Some points, each followed by its number:
[-46 -26  -7 -13  34  18 -14 -39  16  10  29  -1  -6 -12  -3 -15  -1  31
   8  -2  -3 -14   1 -44  -8 -26   3  12  -5 -22] 0
[ 11  -1  14  -8  13 -15   1  -7 -37  11   4  -4  21  -2   2   1   6   1
 -11  14 -26   4   8 -14 -14   3 -21  21 -22   6] 1
[-50  36 -20  38 -14 -22  -2  70  13 -65 -48  44 -39   5 -20  37 -18 -28
  45   8  11 -38  -1  -3  21  -6  12 -18  51 -50] 2
[-14  14 -23  -2  35  -6 -18  25  -6 -31 -44   9 -44  35 -27  -6   5 -18
  16  24 -11 -16  23  12  43  29  -4 -16  19  -5] 3
[-44  38 -21  -8  24 -25  32  21 -17 -26 -43   0 -42  -2 -18  23  -3   0
  25   5 -24 -31   3   3   1  26  -1 -40   1 -43] 4
[ -6   6 -46  -1  17  17 -15   1 -23 -22  43  -1 -17 -36 -55 -12 -45 -35
  30  20 -14   5   9  37  36  33  16  22  34  28] 5
[-25 -40  -4  -5  15  43 -49 -21  -7  20  48   2  28   5   6 -30  -3  18
   9 -11  11  18 -10  -5  -1 -36   4  16   2 -31] 6
[  0  45  -8  -2  -3 -62  -3  36  23   6  -1  42  24 -17  -6  11   0   7
  45 -16  46   1  -8 -16  -7  -8  13   1  20   3] 7
[  7 -23  14  18   5 -16  34 -16 -12  -8   2  17   4   3  26  17 -28  -6
 -24  -2   9  11 -25  12  -6 -25  22 -27  -9 -22] 8
[-34   4 -30  13   8   7 -17  13 -38 -23   7   9 -29   4 -24   8 -16 -28
  15   3  -1 -14  20  11  25   5  16 -16  34   2] 9
[ 10  -7  38 -42  -1 -43  37 -13 -22  44   1 -27  29   0   4   7  35  15
  -3  -5 -18  19 -24   3 -41   1 -49  25 -50  14] 10
[ -3 -22 -12  -3  15  33 -29 -16  15  -4  -3  16   4  -1  -9  -7   0   2
   9 -17   1  -6   0 -13   6 -21   5  11  15 -14] 11
[  7  -6  18  29 -20 -16  48  -4   1  -6   5  10   3   7  27  14 -27 -10
 -40  -1  33  -8 -27  14  -1 -33  12 -39  -2 -28] 12
[  4  13  -7   3   9  14 -33 -48   0  27  33  -1  38 -26  -1  -4  14   8
  14 -22 -15   8  43 -28  -8  -4  33  20  16  13] 13
[  7  31 -13  -7   8  -5  -3   6 -39  -4 -15  32  -3  -4 -15  34  14 -13
  -6   3  13 -43  22   1  15   4  -2 -22  10 -16] 14
[ 71  25  49  19 -41 -33  -2 -29  28  32 -19 -23  56  44  39 -35  49   6
 -27 -27 -33  14   8  -1 -40  44  20   4 -47  25] 15
[ -3 -24  15  10  27 -32  41   7  10 -14 -10  24  26 -15  14  30 -26  -9
   3  -3  15  28 -43  31 -12 -35  12 -20   4 -38] 16
[  4  10  -9 -11  12   8  -8  28   0  35   7  -8   2  17  21  18  45  -6
   9 -53  -6  14  17  -1   6  34 -18   5 -18 -23] 17
[ -5  -3  12   3   7 -21  26  -1 -20   4   6  14  17 -25   7  33 -12 -11
 -10 -10  11  -2  -2   1 -10 -24  -2  -6  -6 -10] 18
[ 12  26  -9   5   8   7 -31 -46  -3  29  31  -1  38 -33  -3   7  18   0
  16 -26 -15   0  52 -31  -8   8  41  15  17  25] 19
[-21  33 -29   6  14  -1  -6  22 -22 -30  -3  10 -33  29 -28   5  -7  -6
  13  18  -6 -22   6  13  16  34  15 -25   7 -16] 20
[-16 -38   1  45   2  -4  38   1  12 -24 -16  11   8 -22  28  30 -40 -12
 -23   2  18 -14 -18   6  15 -37  24 -43  15 -38] 21
[ -9  13 -20  -3  32 -12   2   6  16 -13 -13  -6 -35  45  -6 -30  10  13
   9   7 -17   0  14   5   9  39  17 -32 -17   1] 22
[ 10  -2 -35  -6  38   7 -33  21  12 -28 -30   4 -16  19 -41 -14 -20 -37
  39  24  -5  -5  11  27  61  32   9  15  29  26] 23
[ 54  14  65 -12 -20 -50  18   3  19  41 -47 -40  66  33  18 -32  59  51
 -25  -2 -46  38 -35 -23 -68  23 -41  28 -51  29] 24
[-53   2 -21  29  10 -19  10  36   3 -33 -40   8 -44  34   2  17  -7 -13
  18  -9 -10 -35  -4   5   8  -2   9 -50  21 -35] 25
[ 41   0  27  11  10 -12  -4 -28  -5  10 -10   8  31   9  23  -2   8  -9
 -11   3 -11   6   6   4 -19  23  17   8 -34   9] 26
[-17   2 -12   8  10 -25   4  24 -16 -16  -3  10 -11  38  -9   1   0  -4
  12  12  -1  -8 -10  15  -1   8  -3 -20  -3 -18] 27
[ 33  37  15   7 -34 -39  25  -5 -40  20 -10  11  38  13   2   8 -15 -27
 -13  12   9  30 -11  44   0  21 -17  26  -7   4] 28
[-15 -30 -14  -2  12  10 -19 -16 -29  12  30   8  16 -22   1  18  -7 -27
   1  -8  -3  -1  16  -6  16 -14  18   2  14  13] 29
[ 19  19  25  39 -27 -16  45  12 -30 -27 -31  51  30  16  17  48 -35 -37
 -36  24   8 -39 -32  29   5 -18 -12 -41   5 -55] 30
[ 28  51  21   4 -46 -36  50  -4 -46  11 -13  27  27  -1  15  31 -17 -25
 -37   5  15 -11 -15  29 -15   4 -24 -15 -12 -25] 31
[ 25  23   2   7 -10   4 -24 -40 -10  24  23  -5  30 -32   5   0  21   5
  -8  -9 -10  -3  42 -33 -12   1  24  12   2  28] 32
[ 16   7 -20   0  21  37  -2  46  31 -40  24   7  -9 -13 -53 -24 -35  21
   1  43  -3 -31   8   4 -10  -8  -4  20  33  11] 33
[  0  -2  21  -5  -6 -20  50 -10 -33   7 -11   9  27 -17  18  44 -16 -22
 -22   0   6   6 -16  30  -7 -24 -19   1 -10 -25] 34
[ 15   6   3 -15   3   3   3  17   4  43  19  -8  13   7  30  15  43   1
  -2 -53   3  26   8  -2  -1  18 -22   6 -27 -20] 35
[-37  28  -9  25 -14 -19  13  47  -4 -45 -38  33 -22  -2 -10  41 -17 -28
  24   5   8 -30  -1   4  14  -9   1 -11  33 -42] 36
[ 36   6  46 -26  -3 -11   0 -32 -36  43 -28 -34  32 -24  23   2  41  10
 -42  10 -53 -10  17 -22 -34   9 -38  46 -49  24] 37
[  8 -17 -13  -5  19  34 -36 -28  24  -4 -11  14  11  -2 -24 -10  -5  -1
  15 -13   7   0   6  -8  18 -10   7  24  23   5] 38
[-30 -37  -8  15  18  24 -10  80  23 -33  25  33  -5  38  -8 -22 -13  13
  18   4   9 -30 -38 -11 -10 -17 -32 -18  23 -49] 39
[-32 -15 -26  -4  15  16  -8  29 -17 -24  10  12 -37   5 -19 -18 -18 -15
  19  11  -3 -25  -2  18  24   6 -11  -8  14  -3] 40
[ 43   5  34   1  -4 -12  -1 -26  -4  18 -16  -7  43  11  21   6  21  -6
 -12 -14 -15   6   7  10 -33  34   5  19 -42  13] 41
[  7   4 -13   4   6  20 -38 -38 -19  15  21  12  25 -34  -7  10   2 -23
   4  -8  -6 -12  50 -33  19   3  40   1  31  25] 42
[  7   9 -13  -2  15  28 -31 -71   4  29  38   6  26 -45  -7   3   2 -26
  22 -28 -31   0  38 -18   0   7  60  22  24  24] 43
[ -3 -28   9  35   1  -5  14   2   0 -22  -9  20  11 -22  28  25 -26 -13
 -15  14  18   5 -11  -1   9 -24  26 -27  14 -21] 44
[-11 -24 -37  -7  24  24 -25  18 -17  -9  26   5 -20  -7 -29 -27 -31 -35
  24   1 -15   6  -4  30  42  20   3  12  19  28] 45
[  0  36 -15 -17   3   3 -14 -27 -37  12  10  20  17 -48 -20  37   9 -15
  14 -18  11 -34  50 -37  11  11  29   3  31  31] 46
[ -5 -23 -18  -5  21  17 -18  18 -20  -3  15   6 -13  -2 -11 -21 -17 -26
   9   2  -9  -3 -10  16  27  14  -2   5   4  21] 47
[ 33  30  30 -28   7   7  13 -34  32  80 -46 -48  15  15  42   4  68  24
 -15 -67 -70  48  41  -1 -27  35 -21  42 -40  31] 48
[ 21 -21  29   0  36 -18   4 -23   4  10   3   4  31  -6  20  11  10   7
  -3  25 -17   9  -3 -16 -14  -4  -5  16 -23   1] 49
[  3  38 -18 -33  10 -27  -6   6 -15  27   9  14  27 -49 -28  12   1  -6
  47 -11  11  10  14  -1   2  15   5  36  13  36] 50
Which five points above are nearest to each new point by angle? Their numbers follow each, nearest first.
[-15   5  -4  17 -24  -6  -3  12   3 -19 -29  -9 -40  34   6  -6  17   3
  -8  15  -4 -22   8 -12   3   4  -3 -28  -2  -6] : 25 3 22 27 20
[  6 -12   5  -5   8 -21  33  -2  18   0  39   7  -1   7 -10   4 -18   6
   8  19  30  33 -29  36  -6 -24  -1 -23   1   6] : 16 8 12 34 18
[-16 -16  14   0 -31  29 -10 -13  17   4  -2 -33 -15 -25  12   6   9  25
  -5  -7   5 -17   0 -32 -13   3  22   6   2  -4] : 0 32 13 11 19
[  3 -26   8  24   4 -15  41 -16 -12 -14   2  21   1  -3  28  27 -39  -9
 -29  -1  16  13 -28  16   1 -34  27 -34   0 -31] : 8 12 21 44 16
[  6 -23  14  23   1  -6   5  -3 -21 -12  -8  17  21 -32  25  24 -17 -15
 -17  18   5   3  -2  -8   3 -15   8  -2   1 -10] : 44 21 18 8 34
[ -3 -23  17  -4  36 -39  47   7   6  -9  -5  23  33 -14   6  30 -21  -6
  11  -6   8  40 -48  37 -21 -31   1  -8  -2 -36] : 16 34 8 18 21
[ 18   4 -19  -9  29  42  -4  46  32 -36  18   4 -11 -18 -57 -22 -40  15
   8  36  -9 -25  10   7   6  -4 -10  28  35  21] : 33 5 23 45 40
[-25 -34 -25  -1  11  22 -41 -15 -29  13  33   7  12 -22  -4  14  -5 -34
  12 -13  -3  -6  27 -13  28 -10  29   3  26  24] : 29 42 43 46 13
[-51   4 -36  17  10   2  -8  29 -44 -35   4   6 -49  17 -29   6 -23 -29
  20   6  -2 -14   8  27  26   6   8 -22  34  -7] : 9 40 20 25 3
[ 17   0 -16 -12  22  -4 -18  13   1 -12 -17   0  -3  10 -27 -11  -7 -21
  19  24  -3   0   6  18  35  20  -6  15   8  28] : 23 45 3 47 5
[ 20   4  -4  14  24  29  -4  38  36 -32  21  -5  -4  25 -38 -35 -28  46
 -14  47  -3 -21   9  -8 -16  -7   1   8  25 -14] : 33 39 40 20 22
[ 22  -3  35 -28 -15 -24  32 -16 -42  36  29  -8  31 -26   6  21  13   8
 -36  16   5   7 -11  -2 -31 -29 -52  12 -43  15] : 10 1 37 34 18
[ -8 -12  -9   1  -5   1 -19 -11 -34  17  18   9  22 -13   2  15  -5 -31
  -1  -6   2   3  14   1  16  -4  12   8  13  16] : 29 42 46 43 19
[-20 -35  19  10 -42  41 -13  -6  30 -11 -12 -44 -29 -10  19   0   3  30
 -14   5  12 -17 -14 -29 -11  -3  24   1   6 -16] : 0 11 21 6 44
[-28 -27 -26  -1  12  19 -32  -1 -28   2  26  10  -1 -18 -10  10  -7 -33
  14  -5  -3 -17  19  -7  27  -5  19  -1  25  16] : 29 9 42 45 47
[ 48  36   9 -10  -3   4  -5  -8 -17 -11 -30  56   9  15 -20  52  16 -27
 -22  -3  24 -74   3  11   8  14   9 -40  10 -32] : 14 30 31 36 46
[ 24 -22  31   2  47 -12 -14 -30  -6  11 -11   3  40 -15  24  12  16   1
  -3  28 -39  -1  13 -33 -10  10  -4  37 -26   4] : 49 1 37 26 41
[ 32 -17  10  40   6 -15  -7 -14 -20 -16  10  31  22 -42  30  11 -19 -11
 -36  42  19  13   4 -12   0 -26  19  -1  -9  -6] : 44 8 21 18 12
[-14 -34  13  26  -7   2  29  -5  16 -14 -21 -10  -1 -13  22  16 -19   0
 -23  -1   2 -16 -20  -8  -2 -29   8 -23   0 -28] : 21 44 12 8 16
[  40   13   39   33 -101    8  -19  -18   63   -4  -11  -32  -28   -6
   29  -22   29   33  -57   45   42   -9    8  -43  -14   10   17   -3
  -16   43] : 15 24 32 37 41
[  5   3  25 -29   4 -32  26 -15 -15  32   5 -27  17   8   1   1  27  15
   3  -4 -19  20  -7   6 -29  10 -28  21 -35  14] : 10 24 37 1 48
[ 17  12 -13   5  18  30  -9  18  25 -21  26   5   3 -15 -36 -18 -19  16
   4  21  -9 -22  18  -4 -11  -3  12  19  26  12] : 33 5 38 23 45
[-32  26 -14  -4  24 -16  25  25  -8  -9 -34   3 -21  -8  -4  18   5   2
  17 -18 -19 -10  -6   3   0  21  -5 -26   1 -34] : 4 25 36 2 20
[ -3  -7  26 -41   3 -15  26   2 -31  39   0 -31  10  -5  -3  17  29   5
  -1 -12 -27  -6 -12   1 -32   0 -53  29 -35  16] : 10 37 1 24 48
[ 13  10  23  35 -21 -13  45  10 -27 -25 -27  43  25  11  20  46 -33 -35
 -36  21   9 -36 -29  26   5 -20 -11 -41   4 -49] : 30 12 31 34 21
[ -1  28   0   1   1 -49   8  24  11   5   0  34  22 -18  -1  18  -5   1
  26 -13  34   0  -8 -10  -8 -13   8  -1  12  -3] : 7 50 18 16 36
[ -1   3  23 -45  12 -24  35  -8 -22  36  -4 -34   7  -8  -7  13  28   9
   0  -4 -34  -3 -10  -1 -32  13 -43  24 -40  17] : 10 37 1 24 48
[ 30  26  26  -5 -37  12   7 -26  54  54 -32 -45  -7  11  45  -9  54  27
 -25 -32 -18  29  35 -13 -15  27  -2  20 -24  31] : 48 15 24 41 37
